Each path is a new rotation, seen through one point. The rows after it are directions, each followed by how far the rotation turns it, in degrees each step (0 if it stays put).
Each turn is a multiple of 5 degrees from 10 to 175, or 0.
Each row of a path follows its step; steps can be skipped.

step 0: [ 14  -6 -14 -28  27  -8 -10 -28  -2 -27  14   8 -62  23  20  10  -4  18
  27 -19  -3  29  19  20   0 -44  14   4 -30   3  31  14  -7 -10 -25 -12
  19   4 -21  11  -7   3  25  -8  -2 -33  10 -15 -81  11 -40   1  13 -30
   9  38  25  42  12  28  28   1  53 -10 -18  -1   6 -30 -31  40 -17 -11
  37   2  47   8  36  11 -11 -39 -24 -20 -33   5]
step 7: [-11  28   9  13 -27  35 -11 -20   6 -18  45 -32 -36  22   3  -7  35 -51
  25   3 -25   0  26  -8  34  17  16  -3 -27  40   2  24   0  22 -49 -14
  -2 -45  21  42 -15 -27 -37  40 -22 -15   9  -3  33   8  27 -37  29  23
   7 -25 -10  35  12   1  39  24 -33  -7  27  27   4  12 -12 -33  19  36
  -5  13 -19  -5 -13  28  -6  -7  42  -3  32  13]
step 9: [  1   8 -10 -34   8 -11 -17  12 -30 -25 -35 -17  19  24 -45 -27  -9  44
 -11 -24 -16 -66  -1  -5 -22  -3 -19   7  49  -2  34 -11  11 -21   4 -13
  -2  20 -19 -33   2 -20  13  39  22  18  22 -19 -18  -3  36  17  16 -11
   0  14  -8 -35  -3  61 -12  20 -45  11  41 -27 -20  20 -13 -11   8 -18
  -8 -33  35  33 -43   9 -30 -39 -29   1  11  25]
step 12: [ 16  -3  15 -44   4  -4 -48  13  -5 -24   2 -19  -7  14  -5   0  21  32
   2  20  -9   3  18   0  34  -7 -32   3  50  32 -34  -9  12  -2  21   3
 -17 -54 -45  -6  22  12 -24 -26  34  13  -1   2  10  26   9 -39  14 -13
  40 -13  19 -36  29   6 -14  38 -16  -9   8 -19 -69  12 -60  -4   8  10
  38 -17   2   2  -8  10 -23  16 -68 -16  12  12]
step 16: [ -8   2 -26  19  29  -9  60   2 -30  -6  -4 -22 -21 -32  14  66  33  -1
  19  32 -19  25 -17 -39 -16  -6  -9  18 -11 -11   8  44 -44 -14  -5  46
  21  -5  14 -30  -2 -11   4 -33   3 -21 -27   7  21 -24   4 -12  15  -4
   5 -31  38  32   7 -16 -52  -5  12  39  38   3 -36  46   1  32 -10 -25
   5  12  42  12  14   0  -3   7   3  34   4  40]
step 20: [-11   4  33  -9  24 -13 -37  18 -26 -23 -57 -63   8   4 -22 -37 -46   5
  36 -64  29  45  36  32 -13  -8  -2 -37  -6  -8 -10   1  38  -5  12 -14
  13  17   0 -18  -6   2   4  -1  16 -23 -33  -1  50 -49   0 -33   0   5
 -29 -13   9  15  18  24 -16 -31  25  36  22   6  29  20  -7 -45  17  -6
  14   2  -5   9  11 -32  10   8   8   9 -13  11]
step 23: [ 15  14   3  40   3   3 -41  24 -27   0 -25 -20  -4  28   5 -33 -17   0
   2 -37  14   8  20  59 -25  22   0   8  -9   4 -14  37 -20 -36  -9  39
  52 -59  28  28 -10  10   6  -9  34  30  16  27  -3   8  43   9 -35 -17
  12 -13  15  24 -25  25  11 -11  22  -1  26 -13   8   8 -19 -39   2   4
  32  -4 -22 -33  11 -43  14  23 -29 -16  16 -62]
step 30: [-11 -11  41  -9  -9 -24 -18 -32  -2  47  14 -31 -23  42  -7 -22  -1   3
  56  -4  18 -10 -16 -33   0 -16  -6  13  -1 -16  -9 -34  10  -4  24  11
  -5 -47 -21 -55  20  18 -17  33 -12   0   0 -44 -34 -15   3 -49  33 -20
 -43   4   5  -1   0 -16   3  40 -18   5 -14 -40 -39 -15  13  20 -15  32
  32  -3  39  23 -27 -17  35 -30 -37  -6  20   2]
Directions:
[  1  -4  14   4   3  -3  -1   4  10  -1   3   8  -6   8   1  -2  -3  12
  -2  -8  -2  -2   8   4   3   0  -3   3   2   1  -9   2   0  -3   9   1
   2  -6  -5 -12   2   3   0   5  15  -5  -1   3 -11  -5  -7   7  -2 -14
  -3  -3  -3  -1  -8   1   4  -7  -2  -2  -7  13  -1   2   4  -6   7  -1
   3  -5  -4   0   0   3  -3  -3   1   7   3   7]  120
[ -6   8   4   7  -8   4  -2  -7  -4   2   2  -8  -3   6   4  -2   5   1
  -3   7   0  -5   2  -2 -10   5  -2   1   5  -5  -2   9  -3   7   3  -2
   1  11   3 -10   7  -1   6  -8  -7   0   1  -4 -12   9  -7 -10  -7   0
  -6  -3   9   2   2  -9  -1  -3   4  -7  -2  -3   2  -7  11   5   5  -2
   4   4   3   9   8  -1  -1  -1   3   6   4   6]  130
[ -3   5   5  -3  -6  -9   0   6   6  -8  -1  -2   2  -2   3   5  -6   4
   1   0   3  -8  -2   1 -11   0   5  -1  -6  -2   0  -1  -1  -5  -2   2
   7   4   6  -2  -1  -4   4 -11   2  -3   6  13  -1  -6  -2   1  -3   5
  -7  14   0   0  -4   8   5  -1   6 -15  12  -3  -3   0   2  -7   4  13
 -13   3  -2  -4   3   7   3   1  -1  -5  -6  -1]  80
[ -5  -3   2   0  11   4   4   8   5  -8   3  10   2   1  -4   1  12   1
  -4  12  -3   0   7  -4   3  -1   9   1   7  -4  -4  -3  -8   8  -1  10
   7  -2   4   0  -3  -5 -11   2  -6  -3  -5  -2  -3   3  10  -4  -1   5
  -3   2   5   3 -13  -3  -3   0  -3   8   3  -1   0   1   9  -5   9   0
  -2  -3   3  -3   0  -3   1   0  12  -1 -13  -1]  35
[  1  -6  -7   1  -6   1  -3  -5  -6  10   0   3  -6   6  10   1   7  -3
   9  -1  -7  -2   7  10   2   4   0  -2  -2  -3  -1 -10  -1  -3   7   0
  -2  -3  -7  13   3 -11  -2   9  -1   2  -3   5  -4   0 -10   1  -9   6
  -6   9   1   5  -4  -7  -3   4   2  -2  -1   3   6   7   7   4  -1  12
   1  -2   1   4 -14   8   3   2   3   0   2  -3]  95
[ -2   4   9   0   2   0   4   3  -2  -6  -4  -9  -7   7   4  -2   2  -1
  -1  -4   1   3  -6  -2   0   1   6  -3  -4  -8   6  -1   7  -8   7   2
  -4   6  -1  -5   6  -1  -7  10   2  -9  -5 -15   0  -9   0  10   1  12
  15   5   1   3   0   1  -6  -1   7  -7  -3   2  -2  -2   1  13  -2   0
  -2  -5   6   0   2  -4   7   3   1  -1 -10   7]  70
[  0  -1   6   2   4  -4   0   1   1   7   3   5  -1  -1  -3  -2  -5  -3
  -4   2  -4   4   9  -4   1   1   6   0   8  -9   7   7   7  -6  -6   0
  -3   2 -14   5   2  -4  11  -3  16   6   2  -2   0   6  -2  -7   4   7
   0   0   1   8  -8   6  -9   1  10   2   1 -12   6 -13  -8  -4   1  -2
   0  -2  -3  -9  -5   1   0   3   7   3   4   5]  125

step 3: [-14 -18 -11  -4 -18  20   0 -38  -3 -14  60 -16  20 -13  10  -6 -55 -31
 -31  13   2  10  25  29  17   7  17 -31   3   6  30   3   7 -10  33  -7
  -1   7   7  10 -14 -36  22  44 -23  64  -8  34 -29 -23  12  -5   7   5
  48   4  33   5 -17 -23   6  16  17 -26   1 -14  26 -10  33 -60 -16  36
   8 -15   4 -18  -7  10  31  -6  21 -26 -42  -1]
step 5: [ -8 -28 -29 -42 -31  -3 -30  16  10 -14  -5  -8 -45   6 -11 -33 -10 -40
  -6 -15  10  -8   6   6  -6 -40 -20  24  47  -5 -29  23  14  -7  17  41
 -23  -4 -12 -11 -38 -39  53  15  12   9 -17  18   2  -8  18   3   8 -31
 -10 -44   6 -27  10 -36 -43 -25  11  20  18  17 -45 -26  27 -20  -1   1
 -13  -7  28  -9  -9 -17  60  20  30  -5   2 -12]
step 19: [ -8  -5 -18  -5  -9  19 -22  -6  29 -14  21  -9  16   3  19 -71 -23 -18
 -24 -13  28 -17  48  23  28   7  -4  -9  19  -9  20  38 -19  10  12  29
   7  15 -24   8  16  -7   4  40  25  46   0  59 -17 -15   7 -21 -13  35
  12 -14  23  10  -9  10   3  53  11 -23   8  23 -25   5  25 -19 -25  48
  29  -8  -4  -2 -35  34  15   1  11 -45  11  34]
step 23: [-13   6  17 -26 -60 -11 -54 -24  16  24  39  35  20   4 -12  16 -42 -15
  13 -52   0 -32  24  23  17   3  34 -45  21  10   9  47  38  -4  -8  17
  31 -30 -28  -4   6 -42  29  18  -9   0 -19 -29  -6  -3 -42  -4 -11 -24
  19   1  18   7  28 -16  26  35 -10 -14 -16  27  -1 -20  18 -13  -3  -3
  23   1   2 -31  -1  34   7  -1 -16 -30 -15   7]
step 24: [ 10  13   5 -12   8 -27 -27 -19  -2  -7 -24  11 -14 -26 -32  -5 -10 -37
 -25   0 -40   9  42   1   6   1  15 -38  47 -30 -37   5  26  -9  28  17
  -8   4  -4  21  23 -23  48  12  17  -5  -3  19   4 -46  15  -5  30 -28
  35 -39  33   4  21   7 -13  44  27 -43  20  17 -30 -25   4 -19  27  19
  26   9   7 -14 -52  29  23  19  -7 -35  -1   1]
step 26: [-19  27  -9 -53 -20  22  -1 -20   5  13   3  13 -14  18 -10  18 -19  -2
  35  -2  17   9  25  49 -18 -11 -35  48  -1  27 -43  27  26  26 -36   7
 -18  30 -13 -42  28  -2  39  15   6   2  -2  18 -32  18 -11  20   6  -8
  10 -12  46  -7  -4   1   8   6  12   2  13  64 -28   9  41   4 -21  15
  19  29  11 -54   4  28  11  35   8 -18  -5  23]
step 28: [  2 -40  -1 -27  -9   3   0 -13  27   2  40   7  28 -38  21  43 -27 -26
 -35  13 -35  14  33  31  19   6  13 -22  15 -18   7  30  43  -5   4  -2
 -16  -6  -6 -18 -38  13  37  57  -5  24 -21  -6 -13 -15 -15  -8  -9  -1
  53  30  13  13 -41 -10  17   1  -2  15 -10 -17   9 -25  22 -30   5  73
  20  12  16  -8 -15   8  -1  17   2 -32 -16  34]
step 35: [  3 -22   4 -53 -42   6 -42 -10  -3 -29  74  -9 -28  14  12 -62 -33 -28
 -25 -10  15 -22   5  16  17 -27 -42  -7  13  -2 -10  29   6  18 -11  -2
  26  -3  -5 -21   9 -26  27  26   7  23  12  17   2 -22   8  15  30  -1
  27  -6  -5   1 -14  -4 -14  13  10 -40  15  19 -25  23  22 -32 -24  38
 -21 -36  27 -17  24  32  -5  -9  14 -20 -24  30]
Directions:
[  8  -1   6   3  13  -6  -3   0  10   4  13  -6   6   8  10  -7  -8  -3
 -11   3   1  -3   3  -7  -6  -1   2   6  -6   1   2  -3   0   7   8  -2
   7   4   1  -3  -6   8   3  -6 -12   4   3   2  11  -4   1   2   6   3
   3  -5  -7   4   1  13   1   4   7   1  -2  -1   6  -2   2   0   2  -4
   6   0  -2  -1   3  -6  -1  -6  -1  -5   0   7]  135
[  0   6  -1 -12  -1  -1   1  10 -13 -16  -7  -6   7   4   0  -2  -3   0
   3   1   6   0   0  -4   0  -9   3   8   0  13  -8  -1   5   2  -3  -5
   1  -4  11  -9   3   7   1  -3  -6  -2  -4  -1  -8  -4   6  -4   2   7
   1  -4  -5  -5   7  -7  -1   2  10   3   3  -6   5  -2   3   4  -6  -4
   0   7   6   1  10  -2   4   8  -5   2  -2   0]  85
[ -7   2  -3  10  -4  -8  -7  -5   4   1  -2  10  -9   0  -1   1 -10   9
  -1  10  -3   0   2   7   2  -4   8 -12   3  -1   0  -4   8   1  -3  -5
   6  -6  -8   1 -10  -2   0  -7  -2  -2  -1   4  -4  -1   8   0   9   4
   1  -5  -1  -5   7  -3   5   7   3  -3   6  -9  -7   3  -4  -7  -4  -6
   4  -1   6  -5   3  -9   9  -9  -3   7   4  -5]  55
[ -4   3  12   1   1   1   9  -8  -7  10  -3  -7   4  -3   3  -1  -1  -8
   8   0   2  -4  -2  12  -2  -7  11  -3  -2  -7  -4  -3   1   6   0  -5
  -1  10   3  -1   7   0   2   0   3   8  10  -2   8  -6  -1   3  -1  -5
   0  -1  -2   4  12  -3   5   6   2  -3   4  10   0   6 -14   7  -1   5
   4   2   6  10   4   3   7   0   1   9  -1   1]  45
[  9  -2   2   2   3   4   6  -9   7  -8  -6  -8  10   1   6  -3   1   3
   2  -3  -4   3  -2   6  -2   0   0   3   5  -8   0   1   2 -15 -14  -6
   9  -1  -3 -10   4  -6 -10   3  -7   9  -6   3   8   1   7   1   0  -5
   7   8   7  -2  -4   1  -7   6   2   1   1 -13  -3  -5  -5  -2   0  -3
  -4  -2   4  -1  -4  -1   2   4   7   0   8   4]  115
[ -3   3  -2  -6  -9   4  -9  -2  -4   0   1  -5  -5   6  -5  -3  -2  -4
 -12 -11  -4   0   7   4   0   2  -6   4   1   9  10   3  -8  -7   8   4
  10   1   4  -2   2  -6  -4  -1   1   4   1   7   5  -1  -1  -4  -2  10
  -9  -3  -5   3  -6 -11  -2   5   0   2   6   2  -3  -4 -16  -1   3  -5
  -5  -8  -2  11   2  -5   9  -7   0   0  -1   2]  25
